Here are some rows, each followed by its group. Rows of different groups can look alike.
c(-44, -52, -38, -18, -12, -11, -13, -12, -17, -15, -25, -26, -30, -24, -30,
  -33, -27, -24, -11, -16, -19, -10, -8, 0, 3, -1, 2, 4, -2, 3,
  10, 7, 9, 20, 23, 23, 34, 39, 50, 50, 61, 62, 52, 49, 42,
  22, 3, -11) 0
c(50, 46, 33, 14, 13, 13, 15, 10, 18, 13, 8, 0, -10, -24, -32,
  -42, -44, -51, -59, -57, -51, -47, -40, -32, -25, -24, -10, 0, 3, 9,
  8, 5, 7, -3, -7, -7, -10, -7, -6, 0, 12, 23, 31, 35, 35,
  32, 12, -15) 1
c(-54, 0, 69, 88, 88, 68, 33, -6, -25, -55, -67, -81, -88, -84, -72,
  -57, -39, -27, -15, -8, 1, -1, 3, 0, -2, -7, -1, 6, 12, 20,
  28, 39, 56, 65, 80, 88, 85, 82, 64, 35, 1, -30, -64, -84, -90,
  -68, 4, 53) 2
c(-14, -2, 3, 14, 7, -5, -6, -13, -30, -38, -40, -39, -37, -38, -29,
  -21, -12, -2, 10, 14, 33, 32, 40, 37, 35, 45, 31, 25, 18, 14,
  4, -5, -9, -25, -26, -31, -30, -27, -20, -10, -6, 4, 19, 26, 25,
  31, 13, 1) 3
c(11, 6, 5, -3, 1, -1, 0, 0, 13, 5, 9, 5, 3, -2, -3,
  -6, -2, -7, -8, -6, -7, -8, 0, 0, 0, -1, 7, 9, 8, 7,
  9, 5, 4, -3, -2, -2, -8, -3, -6, -9, -5, 1, 2, 3, 1,
  -1, -3, -11) 2
c(-32, -34, -19, -1, 7, 11, 11, 10, 3, 4, -13, -17, -23, -25, -36,
  -46, -38, -36, -31, -30, -30, -19, -14, 1, 11, 11, 24, 28, 32, 37,
  43, 37, 36, 37, 33, 21, 17, 9, -2, -21, -19, -18, -18, -5, 5,
  18, 35, 32) 4
c(36, 28, -4, -9, -22, -29, -19, -4, -7, -2, 4, 12, 17, 13, 16,
  9, 5, 5, 2, -8, 5, -5, -4, -11, -16, -3, -16, -13, -17, -13,
  -18, -16, -16, -26, -21, -21, -19, -13, -1, 12, 14, 27, 39, 40, 31,
  23, -10, -25) 4
c(-43, -31, -1, 21, 28, 28, 26, 21, 13, 12, 1, 3, 2, 11, 5,
  -1, 7, 3, 9, 0, -13, -13, -21, -18, -24, -35, -31, -32, -33, -26,
  -14, -15, 1, 16, 26, 33, 44, 46, 46, 36, 32, 16, -2, -13, -23,
  -32, -18, 1) 5
c(21, 23, 23, 5, -2, -13, -27, -37, -32, -40, -38, -45, -47, -52, -46,
  -40, -31, -27, -24, -13, -7, -1, 10, 16, 25, 29, 34, 47, 53, 56,
  59, 59, 65, 65, 60, 60, 50, 52, 40, 30, 19, 7, -11, -25, -43,
  -61, -59, -43) 6
c(42, 40, 21, 1, -20, -32, -43, -42, -37, -22, -18, -2, 5, 24, 23,
  26, 35, 36, 43, 32, 20, 19, 8, 1, -14, -28, -34, -42, -52, -53,
  -51, -55, -49, -33, -25, -18, -1, 14, 27, 34, 49, 48, 43, 38, 25,
  0, -19, -27) 4
c(41, 6, -27, -43, -36, -21, -3, 16, 39, 43, 46, 37, 27, 13, -2,
  -11, -24, -30, -40, -41, -35, -31, -16, -7, 7, 13, 29, 37, 42, 45,
  37, 24, 14, -2, -19, -30, -43, -42, -47, -41, -20, 6, 22, 34, 39,
  29, -4, -40) 2
c(59, 54, 26, -5, -31, -47, -60, -56, -50, -35, -30, -15, -4, 11, 17,
  17, 25, 27, 30, 25, 14, 13, 3, 3, -2, -20, -18, -25, -26, -26,
  -16, -22, -14, -1, 10, 16, 31, 38, 45, 44, 51, 41, 28, 13, -2,
  -34, -50, -45) 4
c(4, -6, -14, -10, -9, -5, -1, 7, 15, 24, 19, 25, 24, 28, 13,
  2, -1, -9, -10, -20, -30, -27, -31, -23, -20, -21, -7, -4, 6, 16,
  30, 30, 36, 41, 39, 29, 21, 10, -4, -28, -40, -47, -51, -42, -26,
  -7, 32, 47) 3
c(-23, -8, 4, 28, 31, 28, 38, 34, 11, 2, -11, -19, -29, -45, -47,
  -58, -62, -60, -59, -62, -44, -46, -34, -34, -29, -6, -9, 1, 4, 17,
  16, 22, 24, 18, 18, 10, 12, 3, 0, -1, -8, -7, 6, 17, 29,
  57, 65, 56) 4
c(-31, -42, -50, -34, -34, -38, -24, -17, -23, -24, -24, -17, -15, -19, -11,
  -17, -18, -13, -13, -22, -5, -11, -7, -12, -13, 0, -2, -2, 2, 9,
  14, 21, 27, 24, 32, 35, 40, 40, 47, 51, 46, 41, 42, 35, 29,
  32, 14, 9) 0
c(-25, -28, -32, -17, -16, -16, -4, 4, -5, -4, -1, 3, 6, 10, 11,
  12, 11, 15, 16, 11, 24, 20, 23, 17, 15, 26, 20, 21, 21, 21,
  20, 23, 24, 13, 14, 9, 8, -1, -3, -6, -17, -22, -17, -18, -24,
  -20, -24, -10) 1
c(-8, -31, -44, -39, -35, -29, -22, -9, -3, 10, 6, 10, 13, 17, 11,
  3, 10, 10, 21, 19, 17, 29, 33, 41, 49, 46, 50, 51, 47, 46,
  42, 29, 23, 16, 7, -7, -12, -20, -24, -33, -27, -19, -15, -10, -10,
  -28, -40, -40) 1
c(7, 35, 46, 53, 42, 25, 20, 6, -22, -36, -48, -52, -57, -63, -60,
  -58, -54, -41, -30, -29, -5, -3, 6, 6, 5, 20, 12, 14, 14, 18,
  13, 14, 13, 5, 9, 6, 10, 12, 20, 29, 25, 24, 26, 22, 8,
  -5, -31, -32) 6
c(-32, -47, -37, -27, -8, 7, 22, 28, 47, 49, 50, 49, 47, 40, 31,
  23, 15, 2, -9, -17, -27, -34, -36, -42, -42, -47, -33, -28, -24, -11,
  -1, 4, 21, 25, 36, 46, 48, 54, 54, 46, 36, 26, 8, -9, -26,
  -41, -42, -29) 5
c(10, 27, 34, 30, 25, 30, 23, 19, 12, 16, 16, 21, 22, 35, 35,
  44, 35, 33, 28, 27, 13, 9, -9, -7, -9, -20, -23, -30, -31, -30,
  -28, -17, -19, -3, 0, 3, 6, -6, -11, -15, -26, -49, -57, -62, -55,
  -50, -15, 18) 0
c(25, 43, 58, 45, 39, 30, 17, 3, 5, -3, -6, -13, -17, -18, -15,
  -13, -11, -17, -20, -21, -26, -33, -33, -39, -46, -55, -53, -56, -52, -52,
  -51, -48, -41, -31, -23, -10, -2, 13, 20, 27, 32, 41, 36, 34, 34,
  40, 43, 28) 1
c(9, -11, -24, -32, -26, -23, -18, -14, 4, 4, 5, 3, -3, -8, -11,
  -13, -15, -18, -19, -20, -15, -12, -7, -2, 1, 1, 14, 15, 21, 20,
  16, 13, 14, 8, 1, 1, -5, -1, 0, 2, 9, 23, 28, 28, 32,
  29, 16, -8) 2
c(-96, -81, -39, 12, 29, 34, 37, 25, -1, -19, -31, -38, -46, -49, -37,
  -31, -18, 3, 22, 37, 66, 74, 88, 91, 91, 106, 94, 86, 76, 61,
  43, 31, 13, -10, -20, -34, -38, -44, -40, -32, -32, -17, -6, -1, -11,
  -24, -50, -50) 3
c(-27, -32, -37, -25, -27, -29, -19, -16, -22, -19, -14, -7, 1, 2, 14,
  17, 20, 26, 30, 25, 40, 33, 36, 27, 19, 33, 22, 23, 21, 20,
  20, 20, 24, 14, 17, 12, 12, 11, 6, 4, -8, -18, -16, -18, -23,
  -22, -21, -5) 1
c(10, 26, 40, 42, 39, 33, 21, 20, 16, 19, 10, 15, 17, 27, 22,
  17, 25, 26, 31, 25, 14, 17, 9, 9, 3, -10, -11, -14, -22, -24,
  -21, -29, -28, -20, -17, -20, -18, -16, -23, -30, -29, -32, -38, -36, -36,
  -41, -29, -10) 0
c(20, 21, 4, 5, -1, -4, 9, 19, 12, 16, 18, 24, 30, 24, 25,
  21, 11, 11, 3, -4, 4, -5, -5, -12, -17, -3, -11, -8, -5, -1,
  -2, 1, 7, -1, 2, -3, -6, -16, -14, -16, -30, -32, -26, -20, -21,
  -12, -8, 4) 0
c(-13, -33, -29, -18, 7, 31, 46, 55, 70, 60, 53, 35, 17, -7, -25,
  -40, -54, -64, -71, -69, -61, -53, -35, -21, -1, 9, 31, 44, 54, 59,
  59, 50, 43, 30, 11, -1, -17, -26, -38, -44, -41, -23, -13, 1, 11,
  19, 14, -7) 4
c(-1, -9, -6, -5, 8, 14, 18, 16, 26, 14, 12, 0, -11, -20, -23,
  -29, -25, -26, -22, -15, -6, 2, 15, 24, 30, 29, 38, 37, 33, 25,
  11, 0, -14, -28, -39, -44, -51, -41, -36, -23, -1, 26, 40, 46, 44,
  26, -13, -48) 3
c(0, -3, -2, -1, -7, -12, -17, -17, -19, -9, -17, -14, -10, -4, -4,
  -11, -2, 1, 9, 6, 2, 9, 6, 11, 13, 7, 11, 7, 3, 1,
  11, 3, 4, 8, 6, 0, 1, 2, 1, -7, -1, -2, -4, 2, 6,
  3, 8, 7) 0
c(-1, 3, 14, 11, 12, 8, 0, -11, -3, -8, -6, -10, -12, -13, -10,
  -6, 1, 2, 0, 2, 1, 2, 5, 0, 0, -7, 2, -2, 1, 0,
  -1, 1, 2, 6, 7, 14, 11, 15, 12, 8, 5, 3, -1, -8, -11,
  -10, 0, 2) 6
c(-45, -58, -57, -48, -42, -30, -35, -38, -44, -43, -51, -57, -66, -64, -69,
  -63, -70, -68, -63, -49, -49, -34, -33, -18, -1, 6, 16, 21, 28, 35,
  38, 51, 47, 56, 56, 57, 56, 46, 51, 56, 58, 53, 53, 55, 70,
  84, 86, 60) 0
c(9, 14, 20, 9, 10, 3, -10, -24, -14, -25, -26, -30, -32, -33, -27,
  -16, -6, 3, 8, 18, 26, 34, 44, 46, 43, 38, 41, 39, 30, 20,
  6, -8, -18, -30, -39, -43, -51, -44, -42, -38, -25, -5, 6, 16, 22,
  28, 18, -2) 5
c(8, 25, 25, 30, 18, 5, 0, -6, -25, -32, -34, -37, -37, -41, -32,
  -32, -30, -21, -14, -15, 1, 1, 9, 5, 1, 18, 14, 15, 18, 22,
  21, 26, 28, 21, 26, 24, 28, 24, 22, 25, 11, 7, 1, -4, -16,
  -19, -33, -20) 6
c(-38, -35, -9, 8, 30, 38, 41, 35, 39, 27, 18, 4, -8, -22, -27,
  -36, -35, -39, -39, -36, -33, -24, -14, -7, 2, 8, 24, 34, 43, 48,
  52, 51, 47, 40, 28, 24, 6, -7, -22, -42, -54, -54, -51, -43, -28,
  1, 38, 43) 4
c(9, 19, 33, 39, 38, 35, 32, 28, 18, 22, 9, 4, 0, 1, -9,
  -20, -19, -27, -23, -32, -41, -35, -43, -39, -38, -48, -42, -44, -46, -47,
  -40, -44, -41, -34, -28, -29, -24, -16, -9, -10, 3, 14, 21, 34, 47,
  60, 63, 45) 1
c(-21, -20, -12, -5, 1, 14, 9, 11, 5, 9, 6, 7, 2, 12, 9,
  20, 11, 11, 14, 20, 15, 15, 9, 17, 20, 11, 4, -4, -9, -13,
  -24, -23, -33, -26, -31, -34, -27, -29, -21, -10, 2, 3, 13, 13, 20,
  15, 7, 0) 6
c(-2, -32, -57, -39, -21, 0, 39, 70, 70, 74, 72, 70, 58, 35, 15,
  -12, -33, -45, -59, -72, -63, -65, -55, -51, -44, -17, -13, 3, 12, 21,
  21, 27, 28, 13, 11, 3, 3, -1, 5, 17, 20, 30, 42, 44, 31,
  9, -45, -66) 5
c(-45, -47, -23, 7, 30, 46, 57, 67, 66, 72, 59, 56, 49, 47, 26,
  4, -4, -14, -19, -35, -49, -52, -59, -59, -56, -62, -54, -52, -46, -36,
  -20, -17, 2, 16, 31, 37, 48, 58, 62, 55, 55, 42, 22, 3, -17,
  -51, -66, -52) 5
c(13, 21, 20, 12, 8, 8, 0, -4, -14, -14, -21, -24, -24, -22, -30,
  -17, -26, -25, -24, -11, -17, -8, -9, 2, 12, 13, 14, 15, 21, 18,
  19, 28, 20, 29, 27, 23, 23, 13, 10, 12, 9, -2, -8, -14, -13,
  -24, -23, -13) 6
c(14, -1, -11, -22, -19, -16, -7, -1, 19, 24, 32, 35, 37, 32, 33,
  22, 19, 6, -7, -13, -26, -33, -35, -39, -40, -44, -38, -29, -18, -10,
  1, 7, 21, 24, 28, 37, 35, 33, 25, 16, 4, -4, -15, -21, -24,
  -17, 5, 15) 3
c(32, 45, 42, 45, 40, 39, 52, 57, 49, 44, 45, 44, 44, 35, 31,
  22, 16, 14, 11, -1, 12, 3, 7, 0, -7, 7, -1, -1, -6, -6,
  -14, -15, -20, -31, -35, -46, -51, -58, -58, -57, -63, -55, -45, -37, -43,
  -39, -47, -31) 0
c(-32, -14, 22, 33, 41, 34, 18, -1, -5, -23, -33, -39, -49, -51, -40,
  -31, -12, -1, 9, 26, 37, 43, 53, 54, 53, 42, 43, 30, 20, 4,
  -13, -27, -38, -49, -57, -55, -55, -41, -34, -18, 2, 25, 36, 36, 36,
  24, -3, -27) 3
c(0, 8, 18, 21, 29, 45, 46, 49, 44, 41, 41, 40, 34, 35, 26,
  32, 18, 12, 8, 9, -4, -3, -16, -9, -7, -12, -16, -18, -22, -25,
  -27, -19, -26, -19, -19, -20, -16, -26, -24, -17, -16, -25, -25, -28, -29,
  -40, -35, -21) 0
c(50, 61, 60, 34, 25, 12, 0, -7, 1, -3, 3, 0, 7, 7, 11,
  12, 16, 19, 13, 14, 12, 10, 10, 4, -3, -9, -9, -11, -11, -14,
  -15, -17, -14, -13, -13, -3, -3, 3, 5, 5, 4, 3, -8, -21, -34,
  -56, -61, -49) 0
c(-15, -11, -5, -4, -3, 7, 4, 7, 3, 11, 12, 18, 23, 30, 28,
  34, 18, 15, 6, 4, -14, -18, -34, -37, -35, -42, -45, -45, -40, -33,
  -20, -2, 6, 29, 40, 49, 56, 47, 46, 40, 26, -5, -23, -35, -37,
  -36, -6, 24) 3
c(51, 40, 24, 2, 3, 7, 10, 11, 23, 20, 15, 5, -6, -21, -31,
  -38, -43, -52, -59, -55, -50, -50, -35, -28, -16, -13, 3, 10, 18, 19,
  16, 15, 10, 3, -5, -8, -16, -11, -11, -6, 6, 25, 31, 34, 36,
  29, 5, -23) 2
c(-40, -32, -5, 6, 20, 22, 19, 13, 21, 18, 22, 25, 30, 31, 37,
  44, 47, 44, 41, 35, 26, 12, 0, -13, -26, -43, -50, -59, -65, -69,
  -72, -74, -68, -61, -56, -42, -35, -19, -15, -10, -3, 6, 9, 14, 26,
  48, 71, 62) 6
c(57, 28, -17, -43, -49, -37, -29, -8, 0, 15, 23, 26, 24, 21, 12,
  8, -6, -15, -19, -16, -23, -13, -15, -2, 12, 17, 23, 28, 33, 34,
  30, 32, 17, 15, 0, -14, -21, -42, -44, -43, -36, -31, -17, -3, 14,
  21, 17, 5) 2
c(15, 12, -6, -8, -18, -28, -13, -8, -14, -11, -4, 5, 13, 12, 19,
  18, 15, 16, 14, 6, 15, 6, 4, -5, -12, 1, -10, -14, -13, -11,
  -12, -5, -2, -10, -3, -2, 1, 6, 7, 9, 5, 5, 8, 8, 2,
  3, -7, -5) 4
c(11, 5, -13, -11, -14, -18, -3, 4, -3, -2, 2, 6, 6, 1, 1,
  -2, -7, -4, -7, -8, 7, 4, 8, 7, 4, 23, 13, 16, 14, 17,
  14, 11, 11, -5, -6, -13, -16, -19, -19, -16, -17, -12, 4, 10, 9,
  15, -1, -6) 2
c(-25, -14, -1, 26, 35, 41, 61, 72, 59, 59, 61, 67, 72, 69, 71,
  65, 59, 56, 56, 43, 49, 36, 28, 15, -2, 0, -21, -30, -40, -52,
  -61, -66, -75, -87, -87, -94, -87, -87, -81, -72, -68, -52, -33, -14, -8,
  7, 5, 8) 6
c(12, 15, 23, 29, 31, 34, 31, 27, 19, 15, 0, -11, -23, -28, -42,
  -52, -50, -50, -34, -33, -32, -17, -8, 3, 13, 10, 18, 13, 6, 0,
  -1, -22, -33, -36, -42, -53, -51, -44, -33, -23, 9, 36, 52, 67, 69,
  48, 8, -33) 3
c(-57, -69, -48, -26, 6, 28, 47, 58, 76, 79, 85, 87, 82, 77, 72,
  63, 57, 44, 31, 20, 7, -5, -12, -26, -35, -48, -49, -54, -56, -59,
  -63, -61, -58, -56, -53, -44, -38, -22, -16, -11, -1, 9, 11, 13, 15,
  19, 19, 7) 6
c(-6, 14, 44, 50, 59, 61, 58, 47, 47, 34, 27, 17, 3, -5, -14,
  -22, -28, -41, -50, -57, -64, -74, -78, -81, -88, -95, -85, -83, -76, -71,
  -58, -51, -36, -16, -7, 14, 24, 45, 53, 60, 65, 62, 53, 41, 34,
  28, 24, 12) 1
c(-22, -21, 1, 13, 32, 41, 48, 46, 55, 47, 41, 33, 25, 9, 4,
  -8, -17, -27, -38, -46, -53, -60, -60, -61, -64, -65, -60, -55, -47, -37,
  -29, -20, -6, 3, 14, 30, 33, 50, 55, 56, 56, 55, 41, 27, 9,
  -8, -21, -24) 5
c(44, 14, -33, -61, -70, -58, -48, -24, -4, 25, 44, 62, 76, 83, 80,
  81, 63, 46, 29, 17, -7, -19, -37, -42, -42, -49, -51, -51, -42, -37,
  -23, -9, -4, 13, 19, 23, 26, 11, 6, 2, -10, -27, -35, -31, -19,
  -2, 30, 46) 3
Which 5 groups are nearest to each row below, nearest first, going by the distance to the centre of the group?
c(26, 8, -5, -13, -2, 9, 22, 32, 44, 45, 39, 26, 14, -6, -18,
  -35, -40, -51, -57, -55, -53, -45, -31, -19, -11, -3, 15, 23, 35, 34,
  30, 21, 15, 3, -12, -22, -35, -36, -39, -38, -23, -3, 14, 26, 38,
  39, 23, -9) ~ 2 4 1 3 0
c(33, 51, 49, 28, 12, 3, -19, -34, -48, -53, -57, -57, -60, -50, -47,
  -31, -33, -25, -15, -1, -3, 11, 10, 16, 29, 31, 28, 27, 29, 29,
  27, 35, 28, 37, 32, 34, 30, 16, 15, 10, 4, -13, -23, -27, -30,
  -33, -24, -6) ~ 2 4 0 3 6
c(27, 35, 26, 9, -6, -11, -34, -44, -59, -63, -66, -74, -80, -84, -82,
  -70, -75, -72, -65, -54, -53, -39, -35, -19, -4, 5, 9, 20, 28, 35,
  42, 54, 50, 67, 69, 70, 73, 67, 69, 74, 69, 50, 37, 25, 19,
  5, -8, -9) ~ 2 4 1 0 3
Which 3 other groups have their centres nearest to the centre of group 2, nearest first?
4 3 0
Which 4 groups are nearest to each row below, nearest first, going by the distance to the centre of the group?
c(-22, 11, 38, 60, 55, 41, 31, 14, -18, -39, -49, -56, -55, -56, -41,
  -32, -15, 5, 23, 34, 59, 67, 78, 74, 67, 78, 55, 41, 25, 11,
  -12, -28, -43, -67, -74, -84, -79, -74, -65, -42, -29, -5, 15, 28, 25,
  22, -13, -29) ~ 3 6 0 2
c(-30, -43, -39, -27, -24, -23, -21, -17, -16, -7, -13, -11, -8, 0, -9,
  -15, -8, -6, 1, 0, -7, 1, -1, 4, 6, 0, 5, 3, 3, 4,
  9, 1, 5, 10, 10, 6, 7, 9, 9, 3, 14, 16, 15, 21, 31,
  36, 43, 32) ~ 4 3 1 2
c(-8, -16, -31, -19, -18, -15, 5, 21, 18, 27, 33, 42, 46, 38, 37,
  26, 15, 10, -4, -16, -12, -25, -30, -39, -47, -32, -38, -32, -29, -18,
  -11, 4, 13, 12, 23, 25, 28, 26, 25, 21, 7, -3, -7, -8, -14,
  -5, -2, 11) ~ 5 0 1 4
Which 5 groups are nearest to each row below, nearest first, going by the average distance to the group's rows?
c(8, 10, 7, 2, 0, 12, 6, 8, 4, 6, 5, 4, 3, 7, 2,
  10, 1, -2, -7, 0, -8, -4, -10, -7, -1, -1, -4, -8, -6, -7,
  -8, 0, -9, -2, -1, -1, 1, -11, -7, 0, 0, -7, -8, -8, -2,
  -2, 0, 4) ~ 2 0 4 1 6
c(48, 44, 26, -7, -22, -36, -43, -50, -33, -28, -13, -9, 1, 12, 22,
  29, 34, 32, 29, 28, 22, 14, 10, -1, -11, -25, -26, -34, -37, -41,
  -41, -42, -36, -28, -21, -5, 3, 24, 34, 45, 54, 60, 46, 32, 15,
  -8, -30, -39) ~ 4 0 1 6 2
c(13, 0, -11, -23, -16, -14, -10, -6, 10, 10, 15, 10, 9, 4, 2,
  -2, -6, -6, -14, -12, -12, -14, -7, -7, -4, -3, 5, 10, 13, 11,
  11, 9, 8, 4, -1, -2, -6, -4, -8, -7, -4, 7, 9, 7, 10,
  11, 9, -5) ~ 2 4 0 1 3
c(-3, -6, -9, -10, -7, 11, 10, 16, 14, 17, 17, 14, 9, 12, 5,
  6, -5, -8, -10, -8, -13, -11, -16, -9, 0, -1, 0, -2, 0, -1,
  -3, 4, -5, 4, 0, -2, 4, -3, -1, 7, 10, 3, 6, 1, 5,
  -6, -14, -14) ~ 2 0 4 1 5
c(16, 11, 5, -9, -8, -12, -12, -15, -1, 0, 7, 8, 6, 4, 9,
  10, 12, 10, 7, 7, 5, 3, 3, -2, -2, -10, -7, -10, -8, -10,
  -14, -19, -15, -15, -17, -9, -11, 2, 2, 7, 14, 19, 18, 15, 9,
  6, -2, -12) ~ 2 4 0 1 6
c(34, 42, 33, 21, 9, 11, -2, -11, -20, -24, -31, -38, -48, -49, -53,
  -45, -52, -51, -46, -37, -35, -23, -21, -3, 14, 21, 26, 34, 43, 41,
  49, 56, 47, 56, 47, 48, 45, 26, 24, 23, 16, -1, -8, -19, -22,
  -40, -45, -34) ~ 2 4 6 0 1
Group 1 spreads out most along one direction. Which 3 other groups' directions of most spread are closest to that one, closest first?
5 3 6
Which 3 other groups have their centres nearest to the centre of group 6, nearest first?
0 3 1
Which 3 other groups have their centres nearest to the centre of group 3, nearest first?
6 0 4
Which 3 other groups have their centres nearest to the centre of group 0, nearest first?
6 3 4
Which 4 groups are nearest to each row below, nearest first, going by the average distance to the group's rows?
c(-6, -7, -1, 8, 6, 7, 5, 6, 4, 12, 6, 8, 8, 14, 6,
  -6, 0, -3, 2, -5, -15, -11, -12, -11, -10, -19, -14, -15, -20, -14,
  -7, -13, -5, 5, 6, 8, 11, 18, 20, 13, 20, 14, 10, 6, 4,
  -9, -13, -10) ~ 0 2 4 5
c(-46, -18, 32, 51, 68, 66, 52, 30, 20, -3, -15, -30, -37, -40, -35,
  -24, -8, 4, 14, 32, 44, 51, 63, 58, 56, 48, 47, 32, 16, -3,
  -19, -36, -48, -62, -71, -68, -66, -50, -38, -23, 1, 21, 28, 28, 16,
  -7, -43, -59) ~ 3 6 0 2
c(-29, -18, 11, 36, 47, 57, 52, 50, 37, 35, 14, 7, -5, -7, -23,
  -38, -32, -32, -26, -30, -29, -18, -14, 3, 10, 11, 21, 28, 31, 31,
  41, 29, 28, 28, 18, 3, -11, -20, -38, -57, -61, -62, -60, -46, -30,
  -13, 17, 29) ~ 2 4 0 3
Group 4 spreads out most along one direction. Which 3 other groups' directions of most spread are closest to that one, closest first?
6 3 0
